In the data rows, 128 means zero.
Here are some numbered points:
array([127., 136., 128., 123., 127., 129., 145., 128., 129., 142., 117., 118.]) 0
array([117., 172., 149., 130., 124., 127., 118., 134., 129., 120., 161., 154.]) 1
array([113., 154., 164., 121., 126., 130., 115., 128., 123., 107., 148., 176.]) 2
array([81., 132., 108., 127., 129., 139., 116., 103., 123., 101., 147., 201.]) 3
array([195., 76., 121., 121., 131., 136., 137., 166., 156., 155., 87., 89.]) 4
array([123., 136., 145., 128., 127., 131., 116., 124., 127., 104., 146., 150.]) 5
array([134., 79., 56., 149., 132., 112., 128., 94., 124., 106., 109., 77.]) 6
array([134., 107., 3., 135., 127., 118., 123., 89., 111., 89., 105., 83.]) 7
array([105., 156., 120., 112., 116., 136., 133., 83., 111., 85., 125., 130.]) 8
array([161., 115., 122., 89., 127., 153., 143., 141., 134., 155., 116., 114.]) 9
array([113., 134., 127., 136., 129., 121., 138., 131., 133., 149., 113., 118.]) 10
array([215., 77., 126., 151., 145., 119., 106., 150., 140., 115., 115., 116.]) 11
array([150., 115., 137., 94., 123., 143., 133., 130., 132., 143., 103., 87.]) 12
array([112., 142., 113., 125., 115., 124., 136., 76., 121., 127., 124., 122.]) 13
array([50., 139., 83., 139., 119., 107., 150., 76., 125., 154., 130., 132.]) 14
array([140., 133., 128., 143., 136., 107., 147., 153., 136., 168., 108., 105.]) 15
New points follow, each followed by the numbers of its three nearest points above, looking only along the 3 directions in which the numbered points spread most, nearest first.
array([169., 96., 126., 140., 135., 125., 105., 167., 135., 107., 136., 139.]) 11 9 5
array([124., 125., 125., 129., 128., 130., 130., 131., 132., 133., 142., 163.]) 5 1 0
array([143., 69., 111., 104., 128., 131., 139., 157., 149., 159., 117., 87.]) 12 9 15
array([164., 115., 162., 136., 129., 123., 141., 173., 141., 178., 124., 114.]) 9 15 12
array([151., 88., 104., 132., 135., 127., 158., 157., 150., 171., 115., 119.]) 12 9 15
array([147., 136., 153., 136., 132., 117., 144., 162., 142., 146., 122., 109.]) 9 15 12
array([126., 143., 133., 107., 109., 137., 126., 66., 72., 102., 108., 96.]) 13 8 10
array([109., 150., 101., 119., 123., 135., 127., 125., 93., 106., 142., 161.]) 8 3 5
array([79., 140., 111., 112., 122., 134., 137., 98., 123., 125., 118., 120.]) 13 8 14
array([116., 145., 167., 127., 125., 131., 97., 127., 117., 95., 155., 160.]) 2 1 5
array([125., 116., 100., 134., 133., 139., 118., 134., 141., 67., 166., 183.]) 5 3 8
